A single turn carries every row of the set below to another of its rows. Some are shown first; where does it send the rows asked next?
levok: [ 12  -2 -19   9  -2 -45  -1   3 -13  13 -19 -16 -12   0  10  -2   9   4
  -4]
Zilad: [ 20  13  -9 -31 -20  -6  19   9   2  -2 -16  26   5  11  -5  13  -9  -8
 -11]
gonim: [  5   3  -1 -11   7   6   3 -16   2  28 -22  -6 -36  32  -4  10  11  -8
 -24]
Zedu: [ -1  -5 -25 -42   1  -7   3  -3   4 -17   1 -13   3  10 -10 -14  13  15
  -1]
Vidil: [-14  -6 -16  -3  -8  22  24  -9 -31   8  18   2   9  -2  15   4  15   3
  -1]
vesa: [-14   6  -2  -9 -10  35   7   0 -13  11  13 -12  -7  -4  -4  -9   2  26
 -12]
lalip: [ -9  15  16  14 -14 -19  -9   0 -20  -4  -4 -34 -12   3  -2  10   3  -8
   7]
Gola: [  3   8   8 -13 -27  -8  17   4  12   4 -14 -14   7  32  14  -3  -9  -7
  26]
bogib: [ -8   3  -5  -5 -17  -5 -23  20 -24  10  17   0  -3  -4   5 -19   4  -5
   8]
lomo: [ -1  -2  18  22 -22   8  -2  25 -14  20  -3 -16   4   7   2  13  -8  -1
   0]
tafi: [-14  11 -15 -19  -2   5  -3   8  -9 -14  26 -23   6 -12   6  -4  -7 -13
   1]
bunas: [ 15  -9 -20   1   7 -24   1 -15  17   7   3  -2  21  12  -2  16  -7  10
   3]
digep: [ -7 -12   4   5  -1 -15  16 -24 -10   9  -2  18 -13 -16  -9  20   0  10
 -17]
rin: [ 14  -9  12 -13  21  14 -19 -11   5  18  -2   0 -30  20 -16  -7   0  -1
  -2]
fif: [-11  -2  44 -16   4  15  12  -4  -5   1  -8 -13  -3   3  12   3   6  -7
   2]
Kip: [ -4 -25  -9 -13 -17  -8  13  -1 -23   3 -15 -25   3  16 -23   8  -7  -7
  26]
Vula: [ 28 -14 -31 -17   1 -17   1  20 -12  10  -5  11 -12  -2   1  16 -15 -10
   1]
sugi: [  6   4  13 -10 -13  -3  -5  20 -26  22  12   1   5  -3  11  23   6 -18
   7]
Vofez: [ 29   7 -23 -10  11  29   2   4 -16   1   0 -16  -7  -1 -15  -8  14 -30
  -7]
zifur: [  9 -20 -17   6   1 -13  19 -13 -17   0 -36  -6  -8  -7 -23   0  -5 -13
  16]
Zonuv: [ 10  16   3  -2 -14  -9  -2   6 -20  17   9 -25  -3  -5   4  16  27 -30
  13]
ralep: [-17 -10  25  -1   0  25   3  -4  -1   3  20  -1  -8   4  -7 -11  -1 -11
 -20]
tos: [ 14   2 -14 -18  -5  -7  28 -22  21 -12   6   9 -19  12   6 -19   5   7
  -9]
big: [-29   8   6   6 -11  17   8 -20  -5  -1  -4  -7 -20  11  -5   3  25 -17
 -21]
gizav: [ 23  -8 -10  11 -11 -15  -1  20  -3  32  -7  -4 -12  -9   7 -15  -7  14
  11]
lov: [-22  -2  11  -2 -10  15   2   6   1  40 -12 -30 -20   4   0  11   1 -10
  -8]
Nub: [ 33   4 -20 -19 -10   1  14  -2   1  -7  -5 -14   1  -5 -39  -6  12 -19
   9]
gokud: [-15  -7  23  -4  -4  26  18  -9 -16   9 -23 -22  -9   1  -4  12  27 -11
   4]
Nodev: [ -5  12  -5  -7   0   7  22 -18 -13  -6  28 -14   6  -1  23 -11  18  -4
   3]
dur: [ 10   8 -29  -4 -20 -10  20 -22   9  30   0  -9 -13  -6 -10  12 -14  13
  14]
beto: [ 33  16   1  -5 -13  12  -9   0  -6  12 -23  19 -22  -9 -24  -2   6   3
  -3]
Fut: [ 19  -8  22 -20   1 -11   9  -4   6   0 -26  -2 -26  24  -4  11 -20   7
   1]
Makag: [  3  -7 -18 -27  -8   0  31 -14  -3  10 -24 -19 -16  20  -4 -25 -12 -23
  -6]
suk: [ 25 -15   1   2  -4   9  10  -6   9   9 -33 -20 -25  23 -24   8  10   0
  12]
gez: [ -7   9 -17   1 -23 -15   4  16 -22  21   5 -25  -2  11  12  -9  19 -19
 -20]
rafik: [ 40   8   6 -11   4 -15   5  -2  -4   4 -18  -8  -6   7 -16   2   5 -12
 -37]
Nud: [ 17   2   9  22  -2   0  19 -20  27  15   8  -5  -3 -10  -4  -4  19   1
  -5]
Rovi: [ 13  26 -12 -28   2  12   3   5 -18  -4  -9  18 -13   8  16   6  -7 -21
 -17]
Vefu: [  1   0 -30 -36 -22  15  25  10  10  13  -6  -8  -4  13  -3 -10   8  19
  -8]
vaz: [-20  12 -32  -2 -21  22   9  17  -8   4   3 -12   9   1  11  12  10 -12
  -7]
nefe: [-24  -2  21  -6  12  -5 -28  -2   4   7  -8 -18  -6   8   4   8   7  -8
   3]
sageb: [ 37  12 -35  -5  -6 -16   5   9  12   8  -7 -12 -19   1   5   0   8 -19
  14]
gid: [  7  -4 -19  -4   4   0  16 -30 -14   8 -11  24 -13  16 -15  26 -12  -2
  -8]
fifi: [ 21   3   8   2  -6 -10  26   1  18   7 -26   4   0   8  14 -14 -21 -11
  10]
vavak: [ 11 -30 -30  -8  -3  10  27 -14   0  -1  -1  13 -12   6 -18  -6  11  11
 -10]
Kidum: [  1 -17 -15 -17   1  13  -1  -6   3  -5 -27  15   4  23  -4 -24  -4 -11
  17]
muf: [ 34  10  -5   5   8  10  19 -27  22  10  12  -6  -7  15 -13  -6  -6 -11
   6]
leram: [-16  13  -5  -7   4   7   3 -12  -6 -12   5 -25   5  15   7  -2  22  15
 -28]

Fut turns into Vula
Nud turns into Gola
gizav turns into Vefu
Where do these go?
lalip turns into tafi
Nodev turns into fif
vesa turns into lov
beto turns into dur
gid turns into zifur

